Rows are one point carried round by a steady rotation, each followed by how many steps it has turned.
The counts run from 0 to 236.
139, 128, 144, 110, 121, 91, 95, 89, 148, 89, 154, 127, 99, 117, 141, 169, 145, 138, 115, 164, 127, 169, 92, 120, 110, 121, 145, 107, 134, 137, 132, 161, 176, 95, 162  205
131, 137, 128, 91, 114, 104, 126, 115, 126, 121, 107, 122, 114, 83, 88, 111, 165, 93, 141, 139, 114, 165, 121, 119, 101, 182, 138, 122, 158, 120, 109, 177, 100, 91, 122  150
140, 180, 133, 111, 109, 116, 144, 119, 93, 123, 117, 107, 94, 93, 97, 122, 134, 72, 139, 121, 94, 148, 115, 167, 106, 175, 150, 116, 152, 112, 114, 149, 128, 104, 147  135
128, 168, 123, 114, 110, 119, 116, 110, 105, 78, 169, 128, 139, 114, 105, 164, 125, 138, 166, 127, 122, 170, 156, 140, 83, 156, 151, 122, 137, 128, 123, 193, 122, 126, 147  34
130, 166, 119, 86, 125, 102, 143, 90, 134, 136, 116, 129, 104, 95, 138, 143, 174, 107, 130, 156, 72, 146, 121, 128, 112, 157, 128, 125, 141, 123, 157, 173, 124, 99, 169  160
133, 161, 132, 103, 114, 112, 156, 104, 116, 131, 104, 139, 75, 79, 123, 131, 169, 77, 112, 145, 84, 152, 109, 153, 107, 156, 142, 126, 148, 114, 149, 161, 132, 109, 163  144
143, 182, 147, 130, 134, 121, 134, 95, 123, 120, 104, 118, 80, 99, 114, 129, 136, 93, 127, 137, 111, 139, 101, 147, 123, 169, 149, 99, 137, 129, 130, 113, 152, 93, 194  120
180, 158, 133, 117, 133, 115, 138, 111, 89, 93, 172, 124, 122, 107, 74, 146, 130, 123, 132, 107, 165, 158, 113, 133, 125, 162, 128, 141, 131, 119, 81, 139, 135, 90, 152  86
129, 175, 154, 127, 126, 118, 149, 107, 112, 111, 103, 137, 82, 93, 115, 138, 156, 82, 119, 132, 92, 133, 100, 158, 107, 167, 142, 112, 154, 123, 140, 118, 135, 105, 190  128
132, 167, 120, 108, 99, 87, 137, 100, 112, 108, 145, 103, 130, 110, 136, 158, 158, 125, 138, 153, 116, 152, 165, 124, 96, 171, 156, 123, 154, 120, 106, 195, 98, 118, 140  14
151, 140, 134, 118, 137, 96, 133, 95, 136, 68, 151, 133, 110, 108, 148, 171, 133, 141, 106, 154, 142, 158, 109, 138, 116, 121, 141, 104, 145, 144, 103, 149, 176, 89, 182  221
129, 136, 128, 111, 110, 81, 120, 103, 136, 92, 122, 133, 126, 95, 121, 151, 169, 136, 129, 159, 138, 161, 151, 108, 83, 169, 149, 115, 156, 140, 100, 188, 97, 106, 139  13
180, 174, 149, 132, 128, 130, 128, 76, 115, 126, 129, 126, 88, 99, 100, 128, 155, 107, 111, 136, 142, 145, 99, 125, 135, 149, 147, 118, 126, 124, 131, 121, 157, 99, 195  104
135, 117, 143, 94, 111, 86, 90, 111, 117, 78, 163, 134, 121, 117, 109, 164, 158, 143, 138, 139, 118, 171, 99, 102, 85, 154, 147, 133, 154, 134, 131, 173, 143, 116, 122  194
139, 175, 135, 118, 103, 125, 122, 95, 115, 97, 183, 119, 102, 113, 107, 174, 125, 129, 153, 142, 119, 182, 129, 159, 115, 115, 148, 131, 114, 113, 147, 173, 137, 121, 161  51
131, 134, 150, 113, 130, 118, 128, 116, 123, 102, 79, 145, 90, 80, 88, 121, 149, 93, 127, 129, 113, 156, 92, 147, 99, 171, 151, 109, 162, 127, 124, 134, 128, 90, 163  133
134, 162, 128, 119, 93, 104, 112, 118, 95, 92, 190, 137, 119, 124, 101, 166, 129, 133, 146, 127, 129, 174, 142, 138, 79, 159, 140, 119, 119, 129, 125, 192, 133, 135, 135  42
179, 125, 134, 132, 133, 109, 125, 104, 116, 69, 136, 144, 127, 97, 100, 156, 141, 130, 119, 137, 180, 169, 129, 130, 116, 140, 150, 113, 159, 145, 82, 155, 143, 104, 157  234
133, 143, 144, 123, 106, 115, 114, 97, 130, 82, 162, 172, 103, 105, 108, 171, 146, 143, 122, 142, 125, 173, 121, 140, 91, 121, 140, 114, 119, 141, 157, 174, 149, 125, 176  44
140, 163, 116, 115, 94, 82, 141, 103, 116, 118, 143, 105, 122, 108, 142, 148, 156, 117, 126, 155, 117, 152, 160, 126, 91, 170, 152, 116, 154, 123, 103, 198, 118, 112, 130  10
130, 130, 131, 89, 128, 97, 104, 114, 113, 89, 141, 151, 138, 111, 106, 148, 155, 143, 151, 127, 101, 159, 111, 95, 72, 181, 137, 133, 161, 142, 130, 177, 128, 98, 133  178
124, 133, 127, 88, 131, 98, 126, 93, 150, 118, 104, 154, 109, 84, 125, 139, 177, 124, 125, 152, 93, 151, 106, 109, 99, 169, 129, 123, 153, 133, 142, 170, 120, 92, 165  161
126, 147, 130, 115, 123, 130, 106, 89, 139, 77, 136, 164, 126, 100, 108, 159, 126, 147, 135, 138, 120, 171, 131, 137, 89, 128, 146, 100, 134, 140, 149, 187, 147, 115, 181  36
145, 198, 142, 133, 116, 110, 143, 109, 92, 122, 132, 107, 87, 109, 108, 125, 132, 77, 136, 126, 100, 130, 111, 149, 115, 196, 143, 107, 140, 122, 111, 128, 134, 105, 163  123
141, 177, 131, 117, 104, 115, 119, 98, 122, 103, 192, 119, 95, 114, 112, 169, 124, 126, 140, 147, 127, 177, 120, 156, 123, 118, 134, 124, 101, 116, 131, 177, 148, 113, 164  55
138, 156, 147, 111, 105, 92, 125, 117, 112, 89, 196, 125, 102, 118, 100, 177, 142, 136, 151, 141, 147, 169, 115, 132, 112, 146, 126, 145, 110, 119, 90, 156, 114, 106, 141  62
136, 131, 122, 94, 125, 106, 123, 90, 148, 123, 86, 149, 101, 76, 103, 114, 161, 103, 119, 154, 112, 169, 107, 120, 111, 161, 134, 104, 147, 125, 135, 179, 125, 80, 156  153
168, 178, 150, 144, 124, 118, 134, 79, 117, 125, 127, 131, 78, 107, 108, 135, 162, 102, 113, 144, 132, 135, 99, 124, 130, 166, 142, 117, 126, 130, 134, 115, 155, 108, 196  108
128, 168, 115, 85, 131, 113, 137, 84, 131, 125, 116, 119, 114, 97, 139, 151, 163, 114, 146, 148, 72, 148, 130, 126, 111, 150, 141, 133, 146, 119, 155, 179, 123, 91, 175  164
150, 186, 155, 136, 131, 125, 131, 86, 123, 110, 103, 117, 85, 101, 103, 133, 148, 97, 132, 136, 114, 138, 99, 144, 128, 163, 150, 118, 138, 127, 133, 106, 142, 100, 198  116
147, 162, 135, 112, 141, 110, 140, 90, 140, 90, 168, 148, 103, 101, 115, 161, 126, 135, 122, 134, 147, 163, 95, 149, 129, 124, 116, 119, 106, 127, 112, 137, 161, 81, 193  72
159, 118, 146, 124, 129, 89, 128, 114, 116, 55, 149, 141, 125, 102, 127, 171, 149, 140, 117, 136, 163, 158, 122, 126, 101, 144, 137, 123, 160, 147, 75, 142, 139, 102, 158  226
160, 136, 144, 122, 141, 98, 149, 98, 122, 67, 148, 145, 113, 102, 150, 179, 151, 131, 102, 147, 142, 156, 112, 138, 112, 121, 140, 113, 144, 140, 108, 141, 164, 105, 186  225
144, 132, 143, 98, 122, 99, 88, 91, 145, 88, 143, 122, 103, 109, 127, 167, 140, 143, 130, 157, 122, 180, 91, 121, 118, 119, 155, 111, 147, 131, 142, 168, 171, 93, 156  201
133, 148, 150, 115, 117, 101, 119, 96, 142, 92, 174, 158, 85, 110, 120, 171, 143, 139, 126, 152, 141, 177, 98, 138, 120, 112, 124, 126, 105, 129, 134, 148, 146, 102, 186  60
152, 160, 122, 107, 111, 102, 142, 88, 124, 121, 103, 101, 110, 92, 144, 152, 152, 105, 111, 159, 105, 157, 146, 150, 107, 128, 173, 110, 162, 115, 139, 186, 143, 102, 149  3
136, 140, 148, 115, 115, 118, 111, 95, 132, 81, 156, 162, 98, 104, 106, 179, 146, 142, 130, 143, 128, 180, 114, 143, 103, 106, 147, 123, 120, 128, 154, 165, 141, 118, 179  48
136, 166, 126, 100, 101, 105, 160, 120, 93, 130, 124, 116, 89, 91, 110, 129, 165, 74, 126, 130, 82, 149, 126, 149, 101, 180, 137, 128, 145, 109, 124, 166, 118, 116, 133  143
